One vector is turned by the same rotation once a step. Each row is the vector after some number of steps, and that number follows the row.
The counts run from 0 to 469.
[103 121  95 172  85 108 106  56 151 132 169 154 159 167 114 141  92  87
 112 129 122 132 143 111 129 109 158 107 131 127 171 156 134 108]  332
[115 159  96  91 144 126 136 170 137 174 160 154 127 151 145 133 170 160
 103 152 134 152 140 141 170 150 132 141 108 122 121  92 127 103]  352
[ 74 145 120 132 150 136 126 111 117 126  86 160  95 130 147 159 135 135
 117 121 100 186 166 137 157 152 171 147 136 146 179 119 120 103]  69
[143 129 149 134 127 109  88 171 107 115 120  83  89  95 126 149 134 175
 158 125 122 149  87 101 171 180 162 161 118 142 150 107 111 127]  253
[110 136 124 128 135  84 100 143 124 119 163 122 157 143 144 198 101 123
 153 137 133 151 155 127 144  98 134 158  92  82 170 125 161 140]  258
[ 89  99 111 176  92 147 140 101 140 127 138 142 104 162 119 183 144 117
 148  97 151 132 130 134 142  74 166 135 186 132 127 141 152 147]  417
[141 128 106 161 103 111 122 108 110 163 132 111 126 127 104  48 125 110
 126 112 106 108 106 132 121 215 140 141 114 132 123 131  92 129]  380
[122 138 108 115 147 131 135 121 132 148 135 134 174 136 152 115 125 112
 108 106 145 157 210 134 145 115  98 124 105 120  97 202 137 110]  131
[120 157 118 158 102 138 172 163  83 117 113 160 118 117 104 139 116 109
 150 113 183 135 140 106 113 134  71 140 120 103 149 187 104 140]  318
[112 150 109 134 141 122 132 112 123 138 118 143 152 114 159 147 119 107
 134 101 174 144 195 147 124 114  93 133  57  94  87 178 141 140]  174
[101 115 128 191  97 121 146 133 129 144 136 163 101 156  81 132 177 110
 131 147 119 112  76 131 142 109 134 123 156 114 175 107 107 149]  9
[125 170 120 142 121 136 106 170 141  95 147 157 145 138 126 185 144 146
 136 133 143 168 115  99 167 115  98 137 150 102 194 129 120 112]  402
[143 131  79 162  95 100 122  89 154 158 189 142 178 161 103 107 102  90
  97 114 125 103 123 120 117 151 119 128 135 142 149 166 112 109]  465
[129 127 127 144 153  77  79 172 134 142 151 100 157 126 138 103 146 130
 150 133 100 120  84 157 150 171 101 153  79  94 128 101 144 142]  165
[128 178 104 111 147 106 113 167  91 145 146 152 122 127 136 112 124 151
  97 147 128 152 131 124 146 206 106 147  88 146 160 145  95  91]  119
[112 147 118 154 119 144 169 125 118 127 106 148 126 104 143 182 122 114
 149 104 188 152 184 117 119  82 121 131  96 115 108 188 131 145]  42
[155 121 125 119 110 131 203 176 114 188 177 112 162 163  85  89 139 133
 135 116 140 125 136 112 137 126 131 153 166 119 130 132 115 115]  278
[133 161 109  93  98 117 109 134 122 146 161 127 116 146 148 146 145 166
 125 134 189 156 150 107 150 142 169 125  75 123 115 113 115  84]  394
[125 102 125 213  70 118 116 108 154 109 127 137 160 123  97 100 121  85
 169 106 114 123 100 118 116  98 113 108 140  96 154 131 124 144]  98
[ 89 141 135 135 114 170 169 157 104 119  98 149 112 113 135 163 149 143
 171 108 172 167 175 129 118  85 119 143 128 100 110 138 140 129]  85
[131 119 103 133 139 107  29 120 171 124 154 100 133 139 149 143 170 149
 128 119 132 129 106 141 195 132 111 128 119  93 111 135 128 135]  398
[135 129 103 124 156 121  54 129 163 129 135  94 113 104 162 138 158 166
 109  93 125 159 127 131 189 170 125 136 130 137  98 149 129 129]  397
[ 96 148 114 114 141 131 139 142  73 127 108 115  97 149 136 175 119 151
 152 106 180 165 186 122 131 144 133 165 111  97 117 160 131 121]  260
[152 124 134 114 120 102  48 173 124 123 160  67 134 111 130 115 138 175
 146 107 132 141  93 110 175 173 120 144 129 121 125 117 120 106]  121
[129 122  90 115 133 118  61 138 175 152 176 114 142 127 155 166 153 164
 117  95 151 141 125 132 182 135 111 130 134 132  78 155 154 129]  265
[130 159 119 171 138 159 173 154 134 120 103 154 135 129 111 109 152 117
 144 101 118 138 120 130 138 145  86 153 190  78 171 129  98 150]  228
[125 155 106 132 130  77 119 159 104 154 163 148 128 122 116 136 137 129
 113 171 123 117  79 125 137 187 121 147  63 151 173 120 109 124]  251
[105  89 103 164 132 106 134 114 116 173 151 139 132 157  84  63 122 118
 120 103  98 100 108 161 123 190 119 149 145 147 110 149 127 127]  423
[129 144 112 108  94 127 106 132 124 148 145 102 136 144 142  93 151 154
 147 116 162 158 153 145 138 159 188 121  95  96 103  78 125  84]  437
[153 127 121 144  85 117 193 142  81 170 138 109 137 142  92  74 111 110
 151 129 144 120 129 117 101 176 159 158 120 109 137 112 107 132]  103
[108 169 103 138 134 133  84 122 123 113 112 137 152 101 155  75 113 134
 129  97 135 162 156 150 123 196  91 124  84 125 132 151 127  82]  30
[134 157  85 144 115 100  78 159 140 132 186 125 166 121 142 133 123 150
 140 120 139 123 100 153 131 165  79 136  90 108 119 114 158 122]  32
[ 97 109 102 195  74 146 115  58 150 115 124 139 126 137 118 139 139  85
 152  87 141 124 134 134 112  89 161 125 141 116 120 133 137 155]  374
[120 131 120 153 140 117 163 121 116 132 106 139 148 143 137 161 129  89
 157 113 169 126 176 129 126  82  89 152 102  75 116 174 128 177]  41
[ 91 149  91 152 150 107 120 110 142 126 117 174 136 142 161 168 145 111
 121 140  95 143 154 165 139 142 148 149  76 102 178  88 142 151]  25
